0: [116  88 103 132 110 104 117 131 128 100 128 105 122 119 129 129 164 133 119 122 106 156 149 148]
1: [142 119 144 116 135 123 145 183 127  85 138 157 135 137  85 111  94 139 140  98 128 121 168 100]
2: [138 119 128 119 140 141 144 123 154 115 146 149 157 122 104 130 162 177 132 120 147 133 155 130]
3: [100 151  81 135 117 141 133 130 122 127  97  98  99 113 160  94 108  85 158 130 122 134  90 131]
4: [118 152  81 186 122 149 127  93 134 158 104  98 114  46 133 107 117  85 153 129 138 157  84 147]
5: [114 139 152 123 123 128  97 109 125 146 141 137 103 127 103 153  98 133 145 122 123 163 129 107]
6: [121 126 100 165 130 148 113 102 133 128 121 110 124  69 128 122 117  98 158 128 145 152 118 129]
7: [136 121 127 128 130 129 128 119 137 103 149 134 119 144 109 179 160 161 125 141 125 125 138 106]
8: [ 93 163  93 139 140 149 149 122 133 135 109  79 146 117 136 112 130 112 149 124 148 131  75 163]
9: [134 131 124 158 132  86 164 165 160 104 130 107 126 120 124 139 106 109  97 129 123 116 110 100]
10: [ 95 179  75 158 131 143 148 105 149 142 108 100 111  83 137 106 121  80 161 138 143 138  79 147]
11: [128 160  75 137 151 151 153 108 139 144 116 124 114  71 139 106 125 100 160 147 138 147 106 151]
12: [119 123 108 139 113 142 134 124 133 136  69 104  78  95 159  84 110  80 130 141 135 129  85 138]
13: [167 102 135 124 169 120 122 104  85 140 166 166 150 129 149 153 135 111  97 162 148 131 185 141]
14: [122 157 140 161  66 118 110 134 133 163 145 173  71 115 102 131  98 126 123  97  53 151 149 107]
15: [140 125 146 151 114 122 100 130 127 121 125 129 117 127 111 165 112 151 135 108 126 116 109 104]
16: [145  95 140 155 132  96  96 122  81 141 138 141 172 142 143 156 119  87  83 135 143  73 127 168]
17: [103 141 106  95 143 139 188 122 164 146 114  94 143 141 155  90 184 120  96 145 121 146 123 169]
18: [144 125 155 115 145 108 119 131 145 114 130 117 144 137 111 140 101 137 141 138 170 109  91  94]
19: [130 141 177 153 101 145 107 114 136 147 120 154  97 128  84 159 119 155 121 100 121 127 122 114]
20: [101 162 106 105 131 115 138 111 142 162 151 109 149 132 139 111 154 115 137 137  96 157 132 153]
21: [166 127 155 121 148 103 149 155 135 112  86 112 112 152 142 148 116 158 106 138 159  79  67 113]
22: [146 107 155  43 194 146 192 175 132  86 169 146 175 168  60 125 122 160 130 175 164 105 144 118]
23: [152 113 132  99 142 158 107 153 128  72 147 144 179 145 105 121 105 144 187 107 152  91 138  94]
24: [128 167 134 159  96 120 104 113 139 160 121 151  92  90 105 126 101 117 159 106 108 133 103 144]
25: [107 169 104 109 134 133 131 117 136 135 157 112 164 145 129 125 146 110 158 119 108 132 130 133]
26: [120 156 109  97 163 144 160 141 116 126 108 119 136 156 148 121 129 114 130 130 150  99 107 156]
27: [168 121 143  90 154 152 144 156 103 109 160 156 165 143  88 123 118 166 152 142 141 106 147 109]
28: [125 167 123 136  95 156 127 116 136 155 116 140 106 140 139 112 129 131 132  97 105 129 120 103]
29: [124 140 131 119 116 133 126  87 137 165 147 130 132 120 139 111 177 125 124 153 106 156 151 154]
30: [123 121 110 140  88 119 154 144 146 120  87 116 122 139 146  97 192 164  97  88 107 118 128 175]
31: [122 123 145 157 102 129 126 135 162  89 113 115 124 148 129 146 141 140 120 113 147  90 110  89]
32: [109 159 128 154 116 143 119 111 137 160 111 134 104  92 131 113 109 126 150 118 130 147 112 145]
33: [160 117 175 138 153  84  86  89  46 168 183 191 148 159 111 207 131 131  76 172 144 101 166 174]
34: [105 129 165 114 146 142 108 137 118 113 124 132 114 152 112 158  88 147 142 120 147 133 135  99]
35: [129 160 116 106 136 142 141 116 136 145 132 135 133 129 145 103 141 107 145 129 115 136 141 134]
36: [135 123 108 144 130 145 112 100 104 141 155 125 158 117 151 124 153 112 130 136 123 144 164 121]
37: [169 138 157 145 136 124 123 142 140 119 119 150 111 116 112 157  94 149 138  98 135 112 119  96]
38: [102 128 123 132  91 153  77 129 118 140 107 111 132 139 154 116 114 156 169  83 117 126 107 126]
39: [107 128 112 146  94 102 145 149 144 113 110 117 118 138 136 110 157 143 105  97 106 137 135 142]

[140  99 142 114 155 124 121 131  95 121 135 145 163 158 143 141 120 106 102 147 160  82 139 145] 16
[121 134 140 126 124 123 121 117 135 136 148 150  97 125  97 157 116 129 124 134 109 152 144 111] 5
[104 109 141  96 153 146 144 117 135 113 121 112 134 143 115 135 164 140 117 141 144 146 147 157] 2
[115 163 158 154  90 168  89 108 122 153 147 157 113 136  86 155 125 167 150  78 104 136 147 100] 19
[176 115 145 135 134  94  86 112  82 164 142 169 159 132 155 142 119 105 111 128 131  85 136 174] 16
[148 112 117 130 145 157 127 152 115  73 153 138 162 135  94 156 127 140 157 117 145  97 143  81] 23
[178  91 124 160 106  91  96  93 103 141 140 164 139 122 156 142 156  83  84 154 132  77 137 156] 16
[147  93 136 117 138  96 112 133  85 128 126 137 141 155 153 140 125  92  92 151 135  85 126 167] 16
[114 166 123 141 108 144 112  97 164 156 121 145 123 112 128 126 134 146 159 106 132 126 106 135] 32
[ 87 141 119 126 110 161 100 127 132 118 130 125 153 159 111 153 141 181 159  58 111 136 134 124] 38
[138  95 116 155 121  98 108 103 132 146 135 114 146  99 161 116 128  80 100 149 136 132 126 129] 36
[ 98 141  92 150 126 137 148 139 117 145 110  98 110 100 149 100 109  97 125 135 113 155 110 140] 3
[161 107 172 131 156 115 104  99 102 159 132 162 136 119 146 139 110 115 101 148 169 125 149 148] 13
[129 101 124 121 128 109 125 134 110 117 116 122 106 126 137 126 146 156 112 121 121 166 153 143] 0
[169 102 152 141 148 100 130 161 118  98  96 104 113 134 137 162 105 154 111 136 155  93  83  99] 21
[144 109 142 152 102 127 112 113 147 135 121 128 113 110 118 145 144 150 116 117 118 131 116 123] 15
[144 112 142  83 144 135 163 164 119 118 125 142 134 153 108 108 126 152 117 156 133  99 123 138] 27
[ 89 125 104 149  89  92 150 156 143 124 108  95 113 132 150  91 143 112  92 114  93 147 127 140] 39
[149 100 136 156 153 111  74 106  71 145 150 139 185 131 168 149  92  85 112 132 169 104 147 119] 16
[154  93 155 133 140  95 100 107  84 150 149 151 137 132 151 143 120 107  89 166 147 124 154 142] 13
[123 152 116 106 172 123 152 105 154 145 124 114 116  91 124 124 117 109 148 153 156 164 102 160] 11
[178 123 155 165 135  68  76 102  94 158 176 179 172 119 127 167  96  82 107 126 143  90 146 146] 16
[129 127 113 130 161 166 124 118 111 112 121 116 126 100 123 134 105 110 165 128 153 149 134 127] 6
[101 133 148 101 119 150 110 115 119 147 143 142 103 156 122 148 131 168 136 124 106 165 153 123] 5
[115 169 126 121 137 117 145 108 150 163 111 125 105 107 137 111 124 125 140 144 142 144  90 168] 32
[125  82 127 110 139 128 127 141 125  91 142 121 161 146 128 123 125 108 120 157 155  97 135 112] 18
[145 150  81 118 145 173 145 103 120 156  81 118 105  82 176  78 142 103 166 139 133 138 101 168] 11
[148  86 133 174 119  84 101 119  98 147 130 131 146 110 156 129 103  57  73 147 139 100 127 139] 16
[112 136 107  99 132 158 133  97 149 126 131 120 134 134 152 104 166  94 147 149 124 133 147 129] 35
[119 166 166 144  90 154  84 118 124 141 143 182 117 138  66 163 111 160 171  65 102 113 142 106] 19
[115 118  94 153  91 103 148 160 149 107  98 104 124 122 141  97 157 136 104  80 100 135 127 148] 39
[165  98 139  99 149 146 140 149 121 112 144 149 148 118 109 108 114 145 141 145 142 121 148 108] 27
[140 102 153 115 151  87 116 103 116 144 148 137 170 157 140 157 145 108  82 159 163  92 122 177] 16
[ 89 134 130 139 107 126 146 130 164 130  97  98 137 139 154  91 153 140 105 104 141 142 121 136] 39
[115 123 116 136  96 118 137 151 119 119 103 118 111 137 130 110 157 139 107 103  91 129 136 166] 39
[106 128  92 124 112  97 159 168 139 120 113  96 119 130 157  82 132 101 110 110  85 153 135 144] 39
[142  84 147  96 147 142 149 146 138 107 118 112 144 126 123  93 118 125 120 156 163 123 121 110] 18
[117  96 153 101 139 153 103 160 130  72 151 136 177 148  99 123  99 155 176 117 156 101 152  95] 23
[151 118 159  91 149 160 156 148 137  98 144 146 172 154  96 106 126 157 144 138 171  97 135  98] 27
[175 111 161  78 148 132 153 170 145  99 162 168 160 133  77 102 106 150 152 148 146  97 140 105] 27
[ 86 106 102 149 104 101 162 155 155  92 112  88 112 131 144  98 147 103  84 120 116 159 147 117] 39
[119 162 171 144 103 167 108 109 128 141 126 161 111 155 108 160 135 188 134  97 131 120 139 105] 19
[131 167 148 125 136 128 130 120 135 163 102 145  97 105 120 118  95 125 146 122 140 132  95 154] 32
[ 96 141  83 167 127 143 111 129 127 115 120  95 140  91 129 122 100  93 172 106 130 135 103 118] 6
[130 119 168 105 146 134 163 190 119  95  86 109 121 171 139 115  92 146 110 132 158  87  99 103] 21
[133 112 152 131 153  87 124 135  91 158 110 129 135 139 147 133  81  70  75 152 152  95 100 163] 16
